In the data rows, zero lies at 4.5, halfway between 4 and 5.
Some points:
[5 5 4 3 5 4 5 4 4 3 4 3 7 3 9 8 8 6 4 3 4 5 5 5 1 5 6 5 2 4 5 5 4 4 3 5 4
 4 3 4 4 5 1 7 2 3 5]
[5 2 3 7 4 4 4 6 3 6 4 5 1 5 9 6 9 5 4 6 4 5 4 5 5 4 4 4 5 6 4 3 2 5 5 5 5
 6 2 5 5 5 4 5 5 4 3]
[5 3 2 5 4 8 3 3 3 6 5 5 7 9 8 6 4 5 4 2 4 4 3 3 3 4 7 3 3 3 5 2 5 6 4 4 1
 2 6 4 4 3 3 3 5 4 2]
[4 4 5 4 5 4 4 2 6 4 6 6 4 3 4 6 4 4 5 4 3 3 6 5 5 4 3 4 4 3 6 6 6 3 5 2 5
 6 5 5 6 2 9 9 7 4 5]
[2 6 4 4 3 4 5 4 4 3 5 5 4 5 4 3 3 4 4 4 5 4 3 4 5 5 6 3 3 4 5 6 5 7 7 9 9
 7 5 6 6 3 4 3 5 3 3]
[6 5 6 0 5 5 4 4 4 5 8 2 4 2 5 2 3 4 1 6 4 3 7 5 8 8 6 8 8 2 4 2 6 3 3 5 1
 3 5 4 6 2 3 4 2 6 3]
[5 4 6 3 5 8 6 9 9 9 4 6 5 2 3 5 3 5 4 5 3 4 3 4 4 3 6 4 4 4 3 4 3 6 5 3 7
 1 3 4 4 4 3 4 4 3 5]
[6 0 6 3 2 2 6 3 6 4 5 3 5 3 2 7 4 6 4 4 3 9 6 9 9 5 8 4 4 4 3 3 5 6 4 4 0
 3 6 4 4 2 3 4 2 4 5]
[6 4 3 3 4 3 6 4 6 3 4 5 8 2 5 3 2 6 2 6 7 9 6 5 9 8 1 4 5 6 5 2 4 4 5 3 3
 4 5 4 3 4 3 5 5 2 6]
[4 6 5 2 4 4 7 3 3 6 4 7 5 3 4 3 4 4 6 3 3 3 5 3 5 3 4 5 4 3 3 5 5 4 3 5 3
 6 6 4 9 9 5 3 6 3 5]
[2 3 5 4 6 4 5 3 2 4 6 6 5 3 3 4 4 3 6 6 9 9 8 4 8 4 5 3 3 6 7 3 3 4 4 4 4
 4 3 6 4 4 3 5 3 6 3]
[4 5 6 3 3 3 6 8 6 7 9 8 8 9 6 5 5 5 3 4 5 5 4 4 3 4 4 5 5 5 4 4 3 6 5 4 5
 3 4 5 4 4 4 3 5 5 5]
[4 5 4 4 3 6 3 3 4 4 3 4 5 4 3 4 7 6 3 2 6 5 4 5 2 5 3 4 5 2 4 2 6 6 5 3 4
 3 4 4 4 9 9 6 4 4 3]
[3 5 4 3 5 4 4 5 3 5 4 3 5 5 2 3 7 4 4 3 5 3 4 6 4 4 5 3 3 6 4 5 5 2 5 4 4
 6 5 3 3 4 4 4 7 9 9]
[3 5 3 6 3 3 3 3 5 4 5 4 3 5 2 5 5 4 5 2 5 4 5 4 5 6 7 8 9 8 5 6 5 3 1 5 5
 4 4 3 6 4 3 5 4 4 4]
[4 7 2 3 4 5 2 3 5 4 4 5 3 5 2 4 5 1 6 9 9 9 7 7 6 3 6 2 4 4 2 6 4 5 3 3 5
 5 3 5 4 3 4 4 6 3 2]
[4 4 4 3 5 7 5 9 7 9 9 7 7 3 3 5 5 5 4 3 3 4 6 2 5 4 4 3 3 4 6 4 3 4 3 4 4
 7 3 6 5 2 4 4 2 3 5]
[4 3 2 4 4 5 6 4 3 2 4 6 4 4 3 2 4 4 3 5 2 4 4 3 3 4 5 3 3 2 6 4 5 3 2 3 6
 4 3 2 5 3 2 1 6 9 9]
[2 5 7 9 9 8 7 9 8 3 5 5 4 5 3 4 6 4 3 5 6 5 5 5 5 3 5 6 4 4 4 6 5 5 4 4 5
 5 5 3 4 5 4 4 5 3 4]
[5 4 3 4 5 4 3 5 3 4 5 3 5 4 4 5 2 4 4 4 4 4 5 6 4 6 4 2 5 4 3 6 3 4 3 5 4
 6 1 5 5 9 9 3 4 5 2]
[6 2 3 3 5 5 4 4 4 3 5 4 5 3 3 2 6 5 4 3 4 3 6 6 5 2 3 5 4 5 3 2 7 7 8 9 9
 4 6 7 4 2 4 4 4 2 6]
[6 3 5 4 4 4 5 3 4 5 4 4 5 4 4 6 4 4 3 5 4 3 3 5 4 5 4 4 4 4 4 6 7 6 2 3 6
 4 4 5 3 4 7 9 9 8 4]
[5 3 4 3 7 2 3 3 4 6 5 4 6 4 5 3 5 4 9 9 7 9 3 3 1 6 4 3 5 3 3 4 5 4 6 3 6
 3 4 3 4 4 4 4 4 4 4]
[6 5 4 3 4 4 7 5 7 3 1 3 3 3 8 7 7 7 9 7 6 2 6 1 5 3 5 3 5 3 3 5 4 5 6 5 1
 5 5 5 4 3 4 3 3 7 3]
[5 5 3 4 6 4 5 4 4 4 3 5 4 5 3 5 6 2 4 4 4 6 2 3 5 3 5 6 4 3 6 5 3 3 5 4 5
 2 5 4 5 8 9 4 5 4 4]
[3 5 4 3 5 3 8 5 3 4 3 5 4 4 3 6 3 3 4 5 3 3 3 5 3 5 3 5 3 5 4 2 4 5 4 4 7
 7 9 9 6 6 3 3 4 5 3]
[5 4 5 3 5 4 5 5 2 4 2 5 5 5 4 4 4 5 7 1 5 8 6 7 9 9 7 8 8 5 3 6 3 5 5 3 6
 5 3 5 5 4 4 5 2 5 5]
[5 4 2 4 4 3 3 5 5 3 5 4 6 2 2 6 3 5 2 5 6 1 3 4 6 3 4 6 2 5 5 3 5 5 6 2 4
 3 5 2 9 9 5 5 1 6 3]
[4 5 3 5 3 5 3 4 4 5 4 4 3 4 3 6 2 3 3 4 5 5 4 5 4 3 3 4 5 5 2 5 3 5 3 4 6
 5 4 3 3 5 4 4 4 9 9]
[4 5 4 3 6 4 3 3 6 5 3 5 4 9 9 6 3 5 2 5 4 4 3 5 5 3 5 5 3 7 3 5 4 3 4 5 4
 6 4 3 5 3 4 4 4 3 4]
[3 5 3 2 4 4 1 2 6 6 5 3 3 3 2 3 5 4 4 3 2 3 4 2 4 4 3 5 2 5 4 4 2 6 5 3 2
 4 5 4 3 2 2 5 8 7 7]
[3 7 9 9 7 7 4 6 7 5 2 4 4 3 5 2 3 3 4 5 4 3 4 3 4 6 4 3 4 4 2 4 7 4 4 4 3
 3 4 5 5 3 3 6 3 4 4]
[4 6 4 4 4 5 3 4 4 4 4 6 3 4 9 8 8 8 6 4 6 5 4 5 4 5 3 5 5 4 3 5 5 4 5 3 6
 4 5 3 5 4 5 3 5 3 5]
[5 3 4 5 4 4 4 4 5 4 5 2 6 4 4 3 6 5 4 3 6 3 4 5 5 4 3 3 5 4 5 7 3 2 3 4 6
 5 9 9 9 9 3 3 5 4 5]
[5 6 5 3 6 5 5 4 4 3 7 2 4 4 8 6 7 9 8 8 3 4 2 3 4 5 5 4 4 5 5 3 5 6 2 3 5
 5 5 5 3 3 4 4 3 6 4]
[6 2 6 3 4 5 4 5 4 5 3 4 4 5 3 4 6 4 4 4 5 3 5 4 4 3 5 4 4 4 5 3 4 3 6 4 6
 4 3 4 5 4 4 7 9 9 6]
[1 4 4 5 3 3 6 2 4 5 4 3 5 5 9 5 8 6 4 3 2 4 4 7 4 2 4 3 4 3 5 3 5 4 6 2 5
 6 3 3 4 3 3 3 4 5 3]
[5 4 5 4 4 5 3 4 5 3 5 4 4 5 5 2 3 5 4 4 5 4 4 4 4 3 7 5 4 5 3 3 4 4 6 5 3
 7 3 4 3 9 9 5 5 2 6]
[4 4 5 2 4 3 6 3 4 4 5 5 2 4 4 3 3 3 4 4 5 1 4 4 4 5 5 3 2 6 5 3 6 3 3 4 5
 2 1 6 4 9 8 5 3 3 5]
[5 6 5 4 4 6 4 5 3 4 5 5 4 5 5 3 4 5 5 3 4 5 4 5 5 3 4 5 9 7 9 9 8 7 8 7 5
 5 5 1 5 5 4 6 5 3 5]
[4 5 4 6 2 6 5 4 3 5 6 4 6 2 7 8 6 7 9 9 6 3 5 5 5 4 6 4 4 5 3 6 5 4 7 3 3
 4 5 6 3 5 4 5 5 3 6]
[3 5 4 4 5 3 4 4 6 3 6 5 6 3 3 6 4 5 4 4 3 4 3 5 3 6 3 3 5 5 8 6 6 6 7 9 6
 3 5 4 5 4 4 3 4 5 4]
[2 5 4 5 4 4 3 3 4 4 4 5 4 6 3 4 5 4 3 6 3 5 4 5 7 8 8 9 9 3 8 3 2 2 5 4 5
 7 4 4 4 5 3 4 6 2 5]
[8 6 9 9 7 5 3 4 4 5 3 4 5 4 3 5 4 4 4 4 4 4 3 4 4 5 3 4 3 5 5 3 7 5 5 3 4
 6 3 5 5 2 4 2 4 5 4]
[2 2 4 4 1 2 3 6 3 3 4 4 4 2 3 4 1 6 4 2 4 1 2 2 4 5 3 3 3 3 4 4 2 3 3 5 2
 4 4 5 3 1 6 7 8 5 3]
[9 8 8 8 4 6 7 0 3 4 6 5 1 4 2 4 4 5 3 4 3 3 2 4 4 3 3 3 4 3 3 4 4 3 5 4 2
 3 4 5 2 4 1 4 3 3 3]
[6 4 4 4 3 5 1 4 6 4 5 4 3 5 4 4 3 4 4 4 2 5 5 3 2 4 7 2 4 6 5 3 5 4 5 3 7
 7 9 9 9 9 3 5 4 4 5]
[5 3 4 5 4 3 3 5 4 6 4 2 3 5 3 6 6 3 4 4 4 5 3 2 4 5 3 5 4 5 5 7 9 8 7 9 5
 7 4 5 4 4 3 5 5 3 5]
[4 2 6 5 3 4 8 3 5 5 5 1 5 4 6 3 1 4 9 8 9 7 4 5 4 2 4 6 3 4 7 2 4 7 3 5 3
 4 5 3 5 4 3 5 4 4 5]
[9 9 9 9 7 4 3 5 4 2 2 6 5 5 3 4 5 3 5 3 3 3 7 5 5 4 4 5 4 4 4 4 3 7 3 3 5
 5 4 5 5 3 4 4 4 3 5]
[3 3 9 9 9 7 5 7 6 4 5 5 4 4 3 4 4 5 5 4 4 4 5 5 5 5 5 2 4 7 4 3 4 4 4 5 2
 5 6 3 3 4 4 3 6 3 4]
[4 4 2 3 6 1 5 7 2 4 4 2 4 3 2 5 3 4 4 4 3 2 3 4 4 3 6 5 9 5 8 5 6 5 6 2 4
 3 4 6 1 3 2 5 3 2 4]
[3 5 3 3 7 5 5 4 3 2 5 6 4 4 4 3 3 3 5 3 4 5 3 5 4 4 4 6 3 4 3 6 4 5 6 4 2
 5 3 7 5 3 4 5 8 9 9]
[3 2 5 5 4 3 4 4 3 5 5 3 4 4 3 5 4 4 4 5 1 4 7 4 2 5 3 5 2 6 4 6 3 5 6 3 4
 3 5 3 6 9 9 5 2 4 4]
[4 3 3 5 3 5 5 1 4 5 4 5 7 2 3 3 4 4 4 4 4 2 5 2 2 6 5 8 9 9 7 6 5 4 4 3 3
 3 4 5 3 2 4 2 4 5 2]
[4 5 4 4 3 7 4 5 1 4 4 4 5 4 3 4 4 3 5 4 3 4 4 4 6 3 5 6 2 4 2 6 6 4 7 9 9
 7 9 4 3 4 4 4 3 4 2]
[5 3 4 4 5 4 4 2 5 6 3 6 3 4 4 5 2 5 2 4 6 3 6 5 2 5 5 4 3 3 5 6 4 7 7 9 9
 9 9 5 1 4 4 5 2 4 4]
[4 4 4 4 4 6 4 4 6 5 5 5 8 9 7 5 5 7 3 4 3 4 3 4 6 4 1 4 4 4 5 4 3 4 3 4 5
 6 3 6 4 4 3 7 2 6 3]
[7 4 1 4 4 3 7 8 9 9 7 8 8 9 4 3 5 3 5 5 5 1 3 7 4 5 5 4 3 5 4 4 6 4 5 4 3
 6 5 3 4 3 4 4 4 4 4]
[9 8 9 9 5 3 4 6 3 4 6 3 5 4 5 3 4 3 3 4 4 6 6 4 3 4 4 5 4 4 4 6 2 4 5 4 5
 5 4 3 4 4 4 4 4 4 4]
[4 6 3 5 5 2 5 4 4 5 6 5 4 4 5 3 3 5 3 4 4 5 7 4 2 4 6 5 4 4 3 4 5 5 4 4 4
 3 5 4 5 4 6 9 9 9 6]
[5 6 4 4 3 4 5 4 5 6 3 3 3 5 4 4 5 4 4 5 6 8 6 6 9 9 7 5 5 5 7 4 5 7 4 3 4
 2 5 5 4 5 4 3 5 5 4]
Along one direction, these points spread out more than along any other. Take the direction at right angles to it along which they spread out most. Go by this last direction. For each point below, how far along it does it lie, from 0 to 99? The average is 50, and the first point in the table lies past the average. One standard deviation of the points above along it is 16.
[2 5 5 8 7 9 7 9 9 5 5 5 4 4 4 4 4 3 4 4 5 6 4 7 3 5 4 6 4 4 4 5 4 4 5 5 4
 5 4 4 6 4 4 5 5 4 3] >> 76
[3 4 4 3 6 4 5 2 3 6 3 3 6 8 9 6 6 7 2 4 3 3 8 4 4 3 3 4 3 4 3 7 5 4 3 3 5
 2 3 5 5 3 3 2 6 2 4] >> 58
[5 6 4 3 3 6 6 6 3 4 3 2 5 5 3 4 5 3 4 4 3 4 4 3 5 4 5 2 5 7 4 2 3 3 4 5 4
 5 5 2 5 4 9 9 7 4 4] >> 42
[5 5 4 4 4 6 5 5 4 5 1 6 4 4 5 3 3 6 3 5 4 5 4 5 2 2 6 6 9 7 9 8 7 6 5 9 3
 3 3 7 4 5 4 3 4 6 4] >> 49
[5 3 5 1 4 5 5 3 4 3 5 3 3 3 2 5 5 3 3 4 5 1 3 5 2 6 4 6 9 7 7 6 3 8 4 3 4
 5 3 3 5 2 3 4 3 3 4] >> 39
[5 3 3 5 4 5 4 5 3 4 5 4 2 5 9 9 7 5 4 3 6 5 4 4 4 5 5 6 3 4 5 5 5 3 5 3 4
 4 5 5 4 3 5 3 5 2 6] >> 54
[4 5 4 4 3 5 6 5 5 4 6 7 7 9 7 8 4 1 4 4 3 2 7 4 4 5 3 2 5 3 4 2 4 4 5 4 4
 3 4 4 4 3 3 4 4 3 5] >> 63
[5 4 5 3 2 5 5 4 3 5 4 4 3 5 2 5 4 9 8 9 9 9 6 4 2 5 5 4 3 4 4 5 5 3 5 4 4
 6 3 4 6 3 4 4 4 4 4] >> 41
[4 4 6 2 2 3 2 6 5 2 5 7 5 8 9 5 7 2 4 3 4 3 4 5 4 4 4 3 2 5 4 7 5 4 2 3 3
 4 5 4 2 3 3 4 3 4 3] >> 61
[5 4 2 5 6 4 2 6 3 4 3 7 4 4 6 6 7 8 9 9 7 5 5 6 5 4 4 6 4 5 4 4 4 4 1 6 4
 4 4 3 4 5 4 5 5 4 4] >> 48
[4 4 4 3 3 5 3 5 4 5 4 3 3 5 3 4 4 3 9 9 7 9 7 8 4 3 1 5 3 3 5 4 4 2 3 5 4
 4 4 6 3 4 4 3 3 4 4] >> 39
[4 3 3 4 4 3 6 4 4 5 3 4 4 4 3 2 5 5 2 6 3 2 4 3 3 5 4 3 3 3 3 4 4 6 3 4 2
 3 4 5 6 4 9 8 1 2 6] >> 44
[4 5 3 9 7 9 7 9 9 5 6 4 3 5 3 4 4 4 5 2 4 6 6 4 4 4 5 6 3 5 4 6 5 3 5 3 7
 5 3 4 3 6 3 4 5 3 3] >> 79
[9 9 8 8 6 3 4 3 4 5 3 3 4 4 2 5 3 5 4 2 5 2 3 6 4 4 6 3 1 5 6 4 4 2 4 4 4
 2 3 5 4 3 2 4 4 3 4] >> 73
